In the data rows, the value 500 means zero.
Here are some numbered points:
array([523, 465, 590, 362, 389, 403, 462, 356, 621, 405, 368, 531, 452, 375, 495, 513, 364, 522, 414, 350, 741, 835, 566, 470, 533, 685, 637, 481, 305, 426, 481, 587]) 0
array([645, 701, 558, 325, 399, 488, 510, 366, 459, 338, 436, 359, 319, 251, 511, 329, 514, 669, 552, 438, 451, 458, 677, 619, 683, 692, 582, 568, 499, 682, 786, 684]) 1
array([407, 455, 490, 382, 461, 450, 443, 612, 539, 702, 586, 539, 720, 653, 477, 703, 458, 178, 574, 651, 551, 608, 522, 421, 361, 545, 347, 606, 530, 456, 467, 422]) 2
array([428, 646, 562, 238, 804, 397, 436, 465, 747, 771, 672, 747, 482, 425, 571, 638, 455, 259, 492, 671, 647, 821, 339, 662, 741, 402, 438, 466, 719, 403, 181, 417]) 3
array([435, 508, 607, 507, 652, 504, 487, 546, 510, 367, 630, 600, 509, 431, 754, 529, 544, 681, 548, 428, 429, 386, 464, 431, 544, 702, 675, 541, 305, 490, 559, 460]) 4
array([497, 570, 489, 734, 766, 472, 343, 525, 418, 402, 370, 361, 569, 657, 660, 323, 387, 401, 307, 602, 477, 312, 487, 440, 388, 362, 462, 377, 444, 462, 647, 487]) 5
array([386, 644, 528, 563, 551, 296, 348, 462, 511, 540, 581, 517, 553, 716, 739, 538, 489, 643, 554, 543, 607, 490, 456, 559, 662, 454, 398, 348, 475, 468, 578, 496]) 6
array([779, 520, 445, 431, 431, 726, 843, 368, 512, 645, 752, 699, 474, 679, 334, 359, 414, 383, 635, 575, 530, 551, 468, 428, 531, 536, 559, 595, 529, 538, 412, 675]) 7
array([280, 308, 296, 553, 775, 719, 445, 728, 572, 498, 419, 166, 477, 748, 779, 565, 614, 628, 487, 390, 230, 240, 605, 362, 445, 445, 474, 475, 393, 407, 605, 394]) 8
array([585, 663, 526, 647, 546, 345, 154, 575, 314, 169, 291, 244, 704, 573, 494, 385, 475, 557, 124, 417, 422, 303, 484, 563, 474, 358, 563, 295, 321, 452, 589, 505]) 9
array([351, 549, 444, 662, 259, 545, 339, 651, 444, 476, 535, 619, 678, 626, 472, 432, 258, 369, 321, 518, 536, 533, 386, 643, 677, 358, 359, 398, 490, 580, 605, 426]) 10
array([741, 643, 316, 551, 728, 460, 333, 619, 480, 417, 424, 308, 455, 398, 476, 349, 497, 721, 369, 645, 452, 609, 528, 471, 550, 362, 405, 364, 450, 393, 550, 591]) 11
array([484, 515, 434, 606, 318, 784, 423, 729, 354, 670, 639, 260, 787, 766, 673, 578, 588, 493, 456, 371, 430, 572, 620, 280, 421, 546, 430, 651, 380, 434, 501, 244]) 12
array([449, 349, 325, 441, 490, 692, 507, 599, 289, 580, 568, 449, 635, 670, 554, 713, 630, 371, 466, 526, 500, 524, 611, 264, 269, 564, 415, 661, 556, 416, 505, 545]) 13
array([478, 524, 436, 496, 343, 352, 525, 504, 445, 432, 563, 527, 496, 468, 489, 371, 490, 498, 497, 587, 466, 473, 619, 492, 496, 492, 479, 506, 579, 585, 613, 411]) 14
array([506, 385, 720, 497, 319, 418, 510, 462, 712, 471, 252, 245, 325, 407, 499, 613, 359, 362, 388, 316, 542, 551, 358, 514, 424, 457, 469, 518, 498, 603, 549, 608]) 15
array([691, 558, 338, 511, 575, 507, 529, 575, 471, 491, 615, 414, 233, 346, 623, 577, 669, 661, 532, 649, 513, 455, 475, 249, 344, 511, 528, 514, 533, 468, 510, 562]) 16
array([429, 465, 483, 470, 465, 728, 591, 620, 527, 528, 477, 325, 531, 743, 543, 417, 391, 446, 639, 501, 469, 328, 444, 572, 561, 525, 384, 357, 337, 362, 360, 368]) 17
array([493, 348, 364, 458, 251, 501, 680, 758, 452, 828, 582, 437, 645, 575, 435, 600, 499, 480, 780, 584, 404, 440, 547, 426, 351, 568, 349, 698, 579, 380, 438, 471]) 18
array([729, 562, 464, 598, 487, 513, 656, 571, 469, 400, 549, 569, 427, 494, 594, 557, 690, 645, 504, 505, 512, 492, 561, 418, 463, 570, 443, 491, 628, 651, 668, 686]) 19
array([588, 362, 415, 594, 393, 441, 503, 486, 503, 490, 690, 608, 461, 381, 621, 597, 732, 621, 493, 531, 562, 637, 696, 425, 481, 632, 630, 682, 588, 607, 557, 585]) 20
array([645, 594, 557, 583, 707, 530, 580, 590, 562, 553, 662, 523, 573, 369, 423, 326, 498, 597, 503, 611, 691, 456, 323, 463, 749, 635, 544, 563, 662, 698, 555, 524]) 21
array([306, 439, 590, 423, 416, 386, 540, 512, 469, 551, 450, 400, 620, 594, 410, 498, 342, 461, 675, 558, 441, 628, 566, 371, 321, 422, 448, 537, 372, 316, 412, 372]) 22
array([459, 631, 631, 437, 628, 413, 523, 578, 714, 569, 436, 616, 543, 483, 380, 410, 384, 410, 436, 447, 559, 431, 415, 572, 613, 420, 354, 309, 550, 546, 506, 627]) 23
Which three points above are nearest to each new point by angle, seen from the average point of the numbered points? Their numbers follow each, nearest first.
array([513, 487, 546, 512, 528, 311, 432, 482, 446, 286, 537, 398, 403, 342, 542, 472, 649, 564, 512, 597, 539, 468, 618, 605, 565, 566, 574, 602, 500, 625, 589, 549]) 1 20 14
array([522, 457, 266, 787, 815, 696, 337, 573, 406, 273, 436, 430, 741, 533, 504, 331, 403, 679, 348, 615, 481, 510, 671, 792, 757, 573, 725, 364, 315, 556, 619, 405]) 9 11 5
array([608, 369, 494, 480, 368, 515, 739, 388, 564, 640, 354, 595, 330, 476, 370, 397, 519, 403, 510, 360, 478, 704, 567, 510, 520, 480, 495, 508, 546, 418, 435, 669]) 7 0 15
array([584, 400, 377, 431, 719, 755, 639, 457, 506, 585, 377, 517, 380, 443, 437, 234, 553, 541, 618, 650, 305, 530, 706, 522, 567, 509, 508, 453, 571, 403, 553, 649]) 7 11 1
array([636, 547, 755, 645, 602, 512, 419, 307, 627, 537, 491, 422, 372, 668, 581, 406, 196, 352, 414, 353, 451, 535, 520, 521, 493, 355, 480, 604, 516, 690, 672, 711]) 15 5 23
array([396, 395, 342, 589, 625, 671, 534, 577, 519, 500, 344, 361, 525, 647, 621, 190, 392, 565, 422, 383, 328, 333, 588, 526, 535, 419, 520, 530, 479, 588, 608, 353]) 8 5 17
array([587, 404, 387, 485, 531, 502, 771, 434, 339, 443, 397, 610, 258, 451, 428, 482, 576, 433, 477, 396, 368, 468, 476, 455, 426, 461, 502, 475, 494, 394, 379, 551]) 7 16 19
array([614, 413, 603, 575, 284, 663, 848, 294, 608, 746, 529, 578, 376, 381, 287, 502, 467, 601, 666, 302, 442, 521, 530, 495, 423, 438, 588, 670, 606, 599, 448, 619]) 7 18 15
array([455, 500, 356, 378, 461, 401, 516, 615, 534, 404, 398, 424, 430, 375, 487, 492, 388, 433, 530, 649, 535, 294, 438, 565, 457, 475, 631, 593, 586, 437, 601, 635]) 1 14 15
array([592, 417, 562, 623, 477, 472, 660, 271, 527, 760, 526, 398, 268, 677, 582, 628, 640, 577, 676, 626, 633, 460, 416, 439, 511, 547, 416, 563, 674, 397, 194, 482]) 7 16 18
array([350, 390, 411, 411, 662, 571, 524, 292, 391, 429, 369, 424, 410, 442, 407, 545, 509, 446, 591, 599, 486, 414, 389, 494, 408, 340, 485, 466, 574, 457, 476, 494]) 22 15 5
array([480, 349, 396, 459, 459, 522, 695, 344, 319, 433, 452, 742, 427, 478, 366, 376, 703, 686, 672, 452, 402, 560, 494, 375, 327, 210, 406, 425, 633, 578, 544, 613]) 19 14 7
array([294, 567, 565, 314, 578, 486, 575, 446, 592, 634, 480, 713, 496, 450, 410, 723, 463, 181, 478, 790, 823, 696, 290, 676, 463, 310, 369, 463, 888, 480, 128, 318]) 3 2 23
array([357, 635, 721, 481, 843, 432, 639, 639, 690, 693, 595, 865, 600, 369, 497, 707, 491, 328, 551, 604, 398, 630, 322, 537, 553, 444, 296, 301, 649, 325, 213, 434]) 3 23 2
array([309, 520, 489, 469, 519, 404, 402, 438, 499, 744, 617, 631, 530, 605, 447, 569, 390, 293, 401, 481, 507, 643, 262, 488, 602, 466, 518, 409, 615, 488, 414, 491]) 3 2 10
array([477, 553, 661, 650, 501, 471, 517, 490, 598, 452, 484, 320, 357, 356, 526, 500, 567, 484, 351, 436, 613, 400, 408, 391, 567, 684, 464, 349, 521, 713, 620, 518]) 15 21 1
array([546, 700, 557, 226, 449, 416, 463, 428, 523, 437, 488, 751, 456, 310, 435, 554, 449, 406, 668, 639, 713, 595, 409, 580, 512, 402, 458, 397, 636, 542, 450, 583]) 3 23 0
array([468, 403, 573, 465, 339, 502, 507, 320, 562, 451, 515, 447, 517, 449, 434, 515, 225, 386, 480, 418, 557, 544, 375, 488, 371, 387, 441, 414, 386, 577, 417, 287]) 15 22 0
array([444, 500, 374, 478, 533, 547, 535, 571, 475, 417, 464, 437, 455, 453, 567, 519, 486, 469, 342, 556, 498, 328, 487, 627, 508, 571, 642, 322, 567, 604, 415, 391]) 9 17 5
array([492, 621, 644, 660, 337, 340, 508, 391, 467, 373, 494, 553, 330, 294, 555, 433, 536, 568, 408, 432, 614, 398, 474, 500, 556, 696, 681, 694, 680, 701, 625, 418]) 1 14 20
